rotation ticks, each row followed by its count of ticks
The counts run from 0 to 654.
[ 12  -2   0  14 -10  22  21  31  30 -20  30 -11  28   5  18 -37 -42 -10
  31   5   9  -8   9  19   5  -2 -18 -14   3 -11 -25  11 -25  32  -1  -8
 -16 -25  -9 -16  -6   6  24 -11  18  -6   0  31  -9 -15 -22   6   1  -4
  13  -9  -8 -12   1   8  13   7   4  -4  -6 -18 -38  25  39  10  11  -3
 -13  10 -35  19 -18   2 -11  11   7]	498
[-13   4  -6 -11   1  31  21  30  33  -3   8  -5  28   1   2  -9 -29   7
   3 -10   2  -4   8  27  20  16  17  19   5 -24 -19  -4 -28  42   7 -26
 -34   8  41  -8  -7 -10   8  -8  -3   3  11  34   5   9   4  13  21  20
  -3 -27 -11 -18   0  -5 -13   3 -10  24   3  -8 -33  -8  13   6   3  13
  -8   6 -37  -4 -17   0 -13 -27   3]	239
[-11  -6   1  11 -16   1  29  12 -10   5  42  16  16   4 -17 -12 -39 -12
  30   8  11 -27  30   2  -4   2  -9   4 -32 -11 -12  16  -2   8   2 -10
 -25  11  28 -25 -11 -15   4   9 -17 -28 -10   8 -13 -29 -49  15  -1  -5
  32 -10 -23  -3  -7   1   9   3 -14   5 -23  -2 -10   1  25  -4  -3  20
  22  23 -26  32 -20  -3  12 -19  -9]	418
[  8   6   5 -12 -18  32  28  31  -6  24  11 -19   8   7  15 -15 -34 -30
  -7  -2  10 -13  14  18  10 -23  -8  -1   9  13 -10  16   2  30   7 -35
 -22 -29  10 -12  -2 -13   9   9  15  10   5  39 -13 -21 -22  -7 -13  15
 -11  -3  -7   5 -12  21 -12  16   6  -8   1  15 -36  -1  54  12  20   1
 -18  25 -14  11  -2 -24  -6   6  -3]	542
[ -7  -1   8 -24 -12   8  30  18 -20  17 -10   5  10  -3   7 -20 -36   6
  20  -1  25 -36  19  -6   1 -22 -12  -6  -5 -13 -28  14  -5  15  23 -21
 -40 -13  30 -15   3   8  11  -3   5 -35   5  12   3 -30 -39  10   5 -12
  11  23   2 -27   1   8 -12   4  22  -9  -7  11 -39  13  22  -1  10  21
  -4   3  -4  12  -7 -15   6  -6  10]	73
[ -2   4   7 -20  17  29  30  19  27  -2   2  -9  36  -6  14 -18 -19  27
  -4 -21 -13 -13   0  18   8   4  12  24  22 -31 -24  -2 -16  52  11 -19
 -17 -30  38 -11   5  -8  11 -13 -12   1  10  20  -5  -4   1  -4  12  18
  -6 -23 -19 -19   7  -6   6 -14   0  22  22  13 -32  -4  19  -8  20  26
   4   9 -34  -4  -2  -4 -20 -12  10]	475
[-16   7  20 -25  -7  14  49  23   9  28   0 -10  -8  -3 -20   4  -4   9
  15 -16  25 -30  13   5  13  -9  -9   3 -14  -8   4  10   3  19  11 -17
 -33 -27  52 -22  -1 -13  -3 -13  13   4 -12  16 -19  10 -14  -3  -6  10
 -18 -11  10  -8  -7   0 -28  -1  20  -7  -4  34 -29 -25  14  20  21  29
  -3  -1 -18  -1 -15   3   6  -1  -3]	560
[-10   3  -2  -9  -6  10  31   3  11   8  23  13  39 -16  -5 -16 -21  -1
   9  -6   1  -6  15  25   4  15   5  22  -1 -10 -10  -2   4  36   1 -45
 -17  16  55   1 -19 -26   2  12 -21  18  -7   8   5  -5  -5  -2  14  26
   3 -41 -29   5  -3  -9   0  -9 -20   8 -11  -7 -14 -23  16   0   5  15
  10  14 -33  12  -1 -14   2 -29 -10]	436
[  2  15  24 -25   3  -6  24  17   4  34 -10   1  13 -13 -23 -10 -23  19
   9 -17  14  -3  31 -12   1 -10   7   2  -1 -15  -5 -10  15  33  23 -45
   2  12  63  -4 -14 -11   9 -12  -4  -4 -14 -14  29  -5 -21  10  16   2
  12 -31   4   0   2   3 -11   2  -6  -4  10   7 -47 -17  20  12  12  28
   9  -4  -2   6   0  -5  13 -17 -15]	358
[ -3   6   4 -11  -3  12  33   5  -9   2  26  25  37  -3   2 -20 -32 -26
  12 -13  15 -21  16  22  -7   3   4  27  10 -23 -19   3   2  22 -12 -40
 -22  15  52  -6 -18 -24   8   8 -21  10 -14   0  -4 -15 -25   5  21  15
  18  -8 -18   3  -4   0  -7  -7 -13   3 -29  -6 -15  -2  45 -25   0   7
  14  14 -31   7   3 -12  -9 -16 -12]	430
[ -3 -23   4  -8 -13   6  21  30  22  10   0   8  12 -13   6 -23 -23 -15
  15 -11  36  -9  17 -12   6 -20 -26 -27  -4   5 -10   0  -2  30  13  -4
 -27 -33   6 -25 -15   7   4  -5  30   8 -19  27   0 -13 -28   3 -10  10
  -7  -8   6 -23  -8  18  -1  11  12 -20   7   5 -52   8  26  20  12  23
 -11   9 -30  18 -13   5  10   7  -3]	575
[-15 -13 -10  14  -1  -2  19   2  17  -1  28   9  13 -16 -18 -16 -10  17
  34  14   3   3  27  -2 -17  12 -11  11 -26 -30 -25  24  -7   4  18 -21
 -37  -3  33 -14 -11  -7  12  12  -9  -4   5   1  -3 -12 -20   6   1  16
  -3 -17 -30  14  -4  -8  31  -6  -7  20  -8   7 -12  12   3   6  17  32
  18  14 -44  32 -13  -7  28   1  -6]	409
[  8 -14  39  11  -1  -2  28   6  -1  -4  19 -13  19  -7  -2 -15  -9   2
  26  -6  23 -20  41 -15  -5 -16 -14   3  10 -26 -13   3   4   9  16 -38
 -20 -15  27   4 -16   6  21   4  17   9   1 -15  20 -15 -40   7   8   1
  15   0 -11   9   4 -10  11   8   5 -10 -15  19 -29  23  23  -7  15  16
   1  26 -27  35  10  -2  19  19   2]	611
[-11 -12  17  19   6   5  16  23  47  -3  23 -22  14  -5  -8 -34 -33   7
  26  10   8  -2  12   6   7  15 -10   9 -12 -18  -8   8 -23  38   5  -9
 -21 -17   8 -19 -20   2   5 -12  21  12   0  19   4   4 -14  21   7  17
  -2 -32 -17 -10  -3  -7  15  -2 -13  -1  -6 -13 -52   3   0  33  14   3
 -18  19 -36  21  -6  19  -4  -7  -2]	256
[ -4   6  28 -12   6   3  22  16  20  29  29 -15 -13  -3 -31  -1   9   5
  -3 -28  13  -3  23 -10  -6  -9 -10   2  -5 -20  10   7  13  21  18 -24
   0 -35  39 -18   0 -33   2  -7  -5   4 -19   4  -9   5 -23  -5 -10  11
   1 -22   5   8 -15   2   3  13   2   7   9  27 -29 -13  30   1  28  41
  20   8 -35  28 -19   9  15  27 -21]	132
[ -1  14  -1  -6  -6  18  38  30  16  10   9 -11  12   6 -17 -14 -31   7
  28   8   8 -16  13  31  21  12   9  30 -13 -17 -15   6 -18  30   3 -30
 -32  20  58  -4 -12  -8  14  -3  -3   0   8  18   4  12   3  14  16  20
  12 -32  -4  12   1 -17 -18   6  -5  11 -23  -9 -28  -8   6  18   2  10
  -7   0 -29   1 -11  -5 -21 -24   2]	8
[ -2  11  -4 -12 -22  27  33  27   5  29  -2 -12  13  -4  -6 -10 -39 -17
 -15  -6  14   1  21  18  13  -3  10  -1   2   9 -11   7   2  44  21 -42
 -22 -19  20   7 -10 -10   9   9  11   6   8  40   4 -10  -4  -7   2  18
 -14 -26 -11   7 -15  29  -5  15  -4   4   9  12 -38  -3  22  31  15   5
 -16  12 -20   6   0 -26  -1 -16  -2]	547
[ -7  17   6 -24   3   3  40   4  28  11  19  32  17 -14  -4 -26 -15   4
  29 -12   7  -4   1  21 -14 -15  -5   1 -10 -14 -29   6  -6  19  -2 -16
   1 -17  53 -23  -6 -34   4 -14 -12 -12 -26   1 -17  -2 -28  -1  -4  -1
   0 -19  -5  -9   4  -6  -5 -12   3   5   5   0 -17 -12  39 -11  19  38
  15 -16 -34   2 -30   3   1  20 -14]	165
[-13  11  19 -18  -6  15  38  12   7   5   6  15  16 -16  -9 -11 -11  12
  15  -6  12 -16  14   7 -19 -12   4  17   9 -40 -37  15 -11   9  18 -29
 -25  -1  64  -6  -4 -18  10   8 -18 -19   1 -12   3 -17 -25  -1   9  -1
   2 -12 -12   0  11 -15   8  -2   6  21   0  21 -13   3  33 -29  18  38
  13   1 -29   4  -8 -23  17  19  -7]	397
[  2 -10   8  14  -2  19  23   7  18 -11  40 -23  26   3  -5   1  -5  18
  24  -1 -15 -11  23   6  10  25   0  31 -17 -18  -8  14  -4  30  14 -27
 -18 -15  32  -1  -1 -19  16  11 -12   9  18  23  -8 -20  -5 -13   1  23
  10 -38 -35   8  -9 -17  10   5 -18  12  -2  22  -9 -13  10   9  11  26
  22  21 -38  33   0   0  -1 -16  13]	212
[ 12  17  11 -11  -9   3  36   1 -24   6  28   9  36   6  14 -32 -33   1
  11  -7  -6 -25   7  13   1  -5  -1   9  -7 -13 -17  10  13  27  -1 -32
   0  -6  33 -12   3 -16  17  -4 -25 -24  -7  20 -11 -34 -42  -6  -5  -5
  30  -7 -10  -3   1  -5   1  -5  -1   3 -17  -4 -13  -6  48 -12  -2  14
  21  14  -9  19 -12 -15  -7 -19   3]	193
[-10  -2  17   2  14  16  26  15  32 -11  22 -19  15   2   1 -12  -9  37
  30   4  -6 -22  16   7  13  10  -2  19 -18 -35 -21   4 -20  33  14 -13
 -34 -27  34  -8  -5   5  13 -16  -3 -18  11  12  -6   0  -8  16  12  10
   9 -22 -17 -17   7 -23   9  -9   5  14   1  13 -31  -2  -1   0  20  35
   4   9 -26  10 -13  10 -10  -9   9]	485
[  2   1  23   4  -2   7  28  25  11   9   9 -21  23   7   1 -38 -46   2
  24  11  18 -29  24  17  22  -7 -12   7  -7  -5 -17   9 -18  29   5 -10
  -6  14  23 -14 -24  12   2 -12  10 -20 -12  14  -2   1 -32  21  19  -8
  24 -11  -7 -26  -6  -6  -4   6   3  -6   1 -12 -47   4  26   7  -3  -4
 -24  15  -7  13  -9   9  -4 -20  -5]	265
[ -9  -8  24   7   8   8  41   1  27 -12  42 -16  26  -6  -4  -3   7 -10
  21 -15  -1 -16  21  16  10  10 -11  30   8 -17   6   2   4  28  -3 -33
 -17  -9  37  -1 -18 -22   7   5  -3  29  -3   6 -16  -4  -9  -5  13  30
   8 -30 -28   1   1 -25   2 -10 -14  -2 -12   9 -14 -19  19   1   9  22
   7  25 -44  23  12   9   0  -8  -8]	447
[  0   0  16 -13   6  10  24  19  24  20  24  -8  -3  -8 -23   1   6  -1
  -9 -26  13  10  23 -10 -10  -2  -6  -2   3 -21   3   3   7  26  17 -34
  -4 -40  36 -19  -5 -36   6   0  10  22  -7   4   1   7 -11  -9  -8  21
 -15 -37  -6  10 -10   6   6  12   3   3   8  27 -27  -8  38   1  33  39
  18   3 -36  24  -6  -3  16  21 -16]	131
[  3  17  20  -6  -2  16  43   0  -7  -4  18  -2  34   3  12 -20 -17   4
  20 -12  -5 -23  11  23   4  -2   9  30  10 -29 -22   8   6  33   0 -51
 -11  -2  57   7  -1 -17  19   9 -20   1   5   4 -12 -22 -12 -18  17   6
  21 -18 -29   4   9 -19   0 -13  -6   8 -13   9  -8 -10  36 -23   3  18
  13  17 -24   6   3 -13  -9 -10  10]	200
[  3  -2  32  11   2 -24  24  -2   2  10  13 -15  10 -12 -21 -17  -9  30
  34  -1  19 -22  35 -23 -10  -5 -12   4 -15 -32  -3   7   8  18  25 -38
 -14  -5  38  -2 -23   9  18  -9   8  -4  -4 -25  19 -20 -39   7   5   1
  17 -16 -11   6   3 -15   9   3   4  -7 -16  10 -31   4   9  15  21  31
  19   4  -8  30   0   2  16   5   5]	605
[-25 -19  10  15  -1   3  25  -3   7 -10  43  11  19 -10   2 -19 -19  -6
  29   3  14 -20  21  -5 -14  -2 -14  12  -2 -32 -12  21  -7  -5   2 -22
 -45  -8  25 -17 -11 -19  13  13  -8   0   3  -6 -12 -16 -27  -1   1   8
   8   6 -27  -1   1 -10  19 -13   6   5 -25   9  -5  10  20 -14  17  18
  10  30 -46  32  -8  -5  15   8  -9]	414
[-11  10  22 -18 -23  30  43  32  -8  26 -13  -6   5  -1  -5  -7 -21  -5
   3 -13  25 -34  21  15  20 -15   2   8  11  -2 -12  14   0  26  17 -35
 -29   3  52  -4  -8 -11  -6   7   8   7  -2  25 -12   3 -14   1   8  15
   4 -15   0  -5  -1  -2 -29  14   7  -5   1  22 -37 -15  29  -5   4   9
 -13   3 -14 -12  -1 -15  -6  -2  -3]	550
[ 16   7  24  -9  -2   9  27   9 -25  28  14  -9  12   1  -6 -13 -32  10
  -1  -4  13 -14  32 -11  -8 -13  -2   5  10 -28 -11   9   7  18  28 -40
 -18   1  36  -6  -2  -2  11  12 -17 -26   4  -7  13 -35 -46   3   9 -11
  26   2 -14   1  -4   7   8  16   5   1  -7  18 -24  19  43 -23  10  20
   6  14  -7  25   0 -21  24   0  -3]	621
[ -1  24   4 -13  -7  30  34  29   7  -6   8  -7  23  14   6 -18 -29  -1
   7   6  14 -14   3  24   7   8   8  35  10 -33 -15   5 -26  25   3 -28
 -38   3  51  -8  -4  -7  17 -10   1  11  10  18  12   0   0  14  15  17
   9  -8   3   1   3   3 -10  -1  -6   6 -31  -6 -26   6  30  -9   7   0
  -6  13 -29  -5  -7  -8 -25  -6   6]	3
[ 13  27  16 -16  -4  23  45   9  -6   2  21   6  34  -1   7  -8 -21  -4
  21 -18  -3 -26   4  31   8  -4   3  19   9 -13 -22   5   7  26  -8 -38
  -1   5  57   2   2 -21  13   5 -20  -1   1   6 -21 -17 -23 -10   8   3
  33 -16 -16   0   2 -19  -6  -2  -2   4  -9   9  -5 -16  50 -21  -6  14
  15   3 -16   4  -5  -6  -2  -3   3]	199
[  3  16  22  -4  -2  14  37  14   3   4  11 -28  12  12   1 -36 -27  24
  32  12  -3 -22   6  28  -1   4   3  36  -9 -36 -18  16 -15  21   3 -47
 -24  -4  54  10  -7   2  20  -9   4  15  20   0   2  -4  -9   8   5  21
   0 -18 -14  18   1 -16  -2  -7   6   1 -25   4 -25   2   6  10  27  -1
   0   4 -21   1   3 -14 -10  -2  11]	518
[ 11   8   1 -19   3  29  27  28  38   4  11  -1  32 -10  -1 -15 -33   6
   3 -21  -3  -2  12  34  19   1   7   1  13   0 -25  -5  -8  58   8 -12
   9 -17  17 -15   7 -16   8  -4  -6 -10 -10  43 -15  -9 -12 -16   4   2
   5 -32  -5 -14  -2   3   1   4  -8  13  29   5 -27  -9  44   6   4  15
  -6   4 -32   1 -24  -1 -19 -14   4]	471
[-11 -16  11  -2 -17   9  23  32  -2  19  -4  -4   3  -2  -7 -14 -35  14
  34   8  22 -31  32 -10  15 -19 -14 -25 -30   6 -17  20  -8  23  19  -9
 -27 -12  12 -10  -7  14   8   2  17 -39  -8  29 -11 -29 -39   4   3 -12
   9  -4  -5 -19   0  12  -3  15  14 -11   8  18 -40  -2  17  17   3  23
 -10  -3  -7  23 -15  -2  17  -9  11]	67
[  1   7  -3 -10  -9  37  23  38  10   8  23  -1  20  11  -6  -2 -39 -11
   4 -19   8 -14  13  21  23   4  10   0   4   4 -10  -2  -9  36  10   2
 -17   0  20 -22  15 -16   9  -2  -4 -17  -2  52 -12 -14 -24  -2  12   1
  26 -22   2 -19  -6   2 -10  18  -8   5   6  -4 -31 -11  40  -2  -7  14
   3  13 -29   9 -28   0 -14 -24  -2]	231
